In the rows, zero is written as 128.
Turns in one plane each, and the order they were made in; the first pair answered
C:
[144 115 102 135 133 132 147 143 139 146 124 132 124 113 120 115 118 140
 126 134 115 119 145 125 105 166 142 137 113 140 111 136 134 164 117 169
 145 150 103] -> [135 150 120 137 117 136 142 121 127 161 130 120 125 109 133 116 124 111
 137 144 105 108 131 125 118 148 131 155  87 118 121 137 145 132 116 153
 126 118  84]
[136 125 113 119 125 132 133 154 132 106 120 128 134 131  94 135 133 147
 120 140 128 133 132 160 103 113 135 117 137 143 129 121 122 148 126 134
 126 145 142] -> [143 120 115 131 130 133 139 160 121 122 120 128 124 130  96 126 117 144
 125 156 117 132 138 140 104 140 133 127 125 136 115 118 125 150 120 154
 127 150 120]
[134 117 130 125 145 108 135 138 145 117 109 111 132 167 108 135 151 115
 130 126 119 115 129 135 137  96 136 113 130 127 132 104 143 120 158 126
 133 130 143] -> [140 103 124 131 150 109 137 148 151 122 107 114 126 170 111 133 140 123
 127 131 119 119 131 127 134 114 140 111 130 136 124 108 143 131 157 137
 136 138 140]
[143 119 122 140 142 140 152 178 110 121 133  81 116 133  98 124 144 132
 132 133 122 115 132 102 152 129  95 135 153 150 159 157 128 144 107 109
 127 155 139] -> [146 121 125 145 141 139 153 176 102 135 129  79 113 133 102 121 140 123
 135 138 119 111 133  93 153 136  98 139 145 145 154 155 134 136 103 118
 127 154 127]
W:
[140 113 119 138 138  70 151 112 135 170 106 133 105 115 120 134 111  86
 133 136 135 105 146 110 124 164 145 123 119 140 140 132 105 166 126 161
 128 150  92] -> [136 103 139 136 143  68 149 101 134 155 119 142 107 117 127 123 100  68
 146 126 136 119 127  80 130 149 134 140 122 139 132 123 108 128 131 146
 129 146  99]
[151  44 135 154 144 131 128 156 122 136 127 109 123 144 131 138 133 154
 147 166 140 114 161  77  98 184 155 122 131  92 130 111 126 168 124 130
 163 171 112] -> [143  36 161 151 144 128 118 139 117 117 140 118 128 145 138 126 125 131
 164 157 150 134 138  45 107 166 136 134 143  95 131 107 129 119 127 110
 164 165 123]
[128 114 133 158 161 141 132 154 112 110 139 120 108 138 114 168 135 142
 139 114 108 145 140  77  87 150 151 111 150 158 124 113 100 121 147 131
 137 129  90] -> [127 114 142 154 159 138 130 149 116  99 141 124 113 138 119 163 139 136
 142 108 111 152 125  73  90 138 151 117 153 159 130 114 104 106 154 119
 136 127  99]
N:
[100 112 131 132 118 124 142 119 122 155 142 113 136 132 127 110 107 114
 141 122 121 125 125  87 123 105 129 152 126 131  91 149 154 115 142 118
 116 114 134] -> [ 95 126 133 130 112 129 143 115 125 151 142 108 142 131 126 120 120 114
 139 120 122 120 120 108 125  87 131 149 124 126 102 150 152 108 148 107
 113 106 141]
[124 128 148 143 140 138 155 122 109 118 154 114 129 125 138 123 139 128
 125 124 145 124 121 174 123 136 122 156 110  89 159 155 103 160 116 153
 112 133 132] -> [123 119 148 141 146 132 153 126 114 113 151 119 128 124 130 127 141 136
 121 110 145 129 126 179 116 134 127 150 117  91 159 156 100 171 117 151
 112 141 144]
[121 142 113 126 113 133 139 150 138 156 115 117 125 112 112 148 136 157
 102 145 138  96 159 167 128 154 157 101 122 133 144 121 122 168 130 144
 126 129 109] -> [124 129 107 125 117 129 139 152 134 153 117 121 122 112 113 149 135 155
 103 146 136  98 160 157 124 164 161 104 126 139 138 120 121 175 129 148
 128 138 113]
E:
[142 110 154 128 118 113  81 126 108 129 122 125 155 118 129 136 100 118
 125 108 155 185  93  58 128 170 158 133 130 138  96 127 148 119 128 155
 104 123 166] -> [142 109 146 125 117 107  82 125 118 123 122 126 161 114 121 136 104 128
 121  99 165 189  94  68 121 164 156 124 147 147 104 127 142 124 131 152
 109 125 178]
[149 119 150 121 110 154 133 157 112 165 132 164 132 127  92 108 111 107
 104 147 113  89 130 101 147 153 134 144  77 113 104 165 118 123 102 149
 111 147 117] -> [135 128 171 117 111 158 121 137 117 141 143 167 147 129  92 104 114  84
 112 132 128 103 107  91 160 114 125 151  87 113 115 163 122  80 106 114
 110 135 138]
[122 119 140 116 135 134 134 124 146  86 123 131 122 140 130 119 124 103
 127 131 131 139  97 115 120 109 109 161 156 125 137 104 139  99 165 111
 122 141 134] -> [132 112 118 114 142 131 138 137 159  84 118 134 120 141 113 131 125 130
 118 128 135 134 119 134 110 120 122 140 172 139 140 104 129 139 157 123
 129 161 148]
Then:
Between the rows of a pair lie 2 to 3 turns.
[ 98 177 136 106 108 123 118 105 143  99 121 108 162 113 109 179 148 150
 125 114 154 130 126 177 119  49 128 113 150 128 190 144 138  88 149  59
  96 111 175] -> [145  97  81 115 147 112 137 166 147 119 110 130 126 116 101 166 112 209
 103 136 145 135 185 142  86 166 158  95 161 164 132 143 129 196 129 147
 119 192 149]	E then N
[139 122 117 136  87 122 152 149 145 180 140 107 133 147 126 134 141 139
 125 173 114 120 150 134 117 134 129 145 116 128 122 144 145 181 118 145
 143 119 104] -> [131 139 123 132  74 125 150 139 147 176 138  99 142 148 122 143 152 136
 127 165 112 114 142 158 122 107 129 142 117 125 135 148 143 174 120 129
 139 106 112]	N then C
[126 102 163 120 149 104 120 157 169  94 111 150 115 159 121 113  93 141
 124 124  82 167 135  93 137 127 127 137 159 136 117 145 120 107 130 114
 189 171 129] -> [135 105 157 131 149 107 126 161 154 118 108 147 106 161 125 113  86 137
 124 140  69 156 145  88 135 151 127 144 135 126 104 143 124 119 124 136
 184 167 103]	E then E
[123 173  95 114  92 143 156 128 111 149 133 109 141  82 153 134 136 104
 115  84 137 107 147 202 113  93 169 137 141 125 136 115 128 120 146  93
 147 124 135] -> [136 154  78 113 103 142 163 149 120 153 134 114 133  83 151 135 129 125
 113  87 139 105 168 201 102 125 177 128 150 135 123 119 126 153 137 120
 152 149 130]	E then C
[126  96 102 124 135 127 126 146 146 110 119 137 134 123 107 138 133 158
 118 123 135 127 136 152 104 145 136  98 156 154 132 138 127 182 128 129
 144 156 145] -> [112 109 157 129 120 128 112 102 126 103 140 142 137 121 134 112 117  93
 151 122 133 148  89  87 132 117 105 141 135 130 130 128 139  78 133 100
 129 115 131]	C then E then E
[179 121 161 114 136 147 115 118 117 146 129 114 108 121 106 103  93 138
 134 136 128 108 126 121 131 170 130 131 140 129 100 121 104 160 142 155
 124 127 125] -> [171 112 175 104 138 148 111 105 124 117 136 121 117 117 105 102  91 123
 140 117 140 125 103 109 134 140 122 134 160 139 112 120 103 128 152 133
 127 124 149]	W then E
[109 153 139 121 110 142 131 123 110 128 130 119 128 129 134 142 150  88
 124 134 137 124 109 134 139 114 131 134 121 125 131 115 125  96 154 116
 114 104 125] -> [109 156 120 117 114 144 132 132 121 127 121 116 132 130 122 154 163 112
 114 127 137 118 128 164 133 112 144 121 130 133 137 121 118 125 153 119
 114 112 136]	W then E
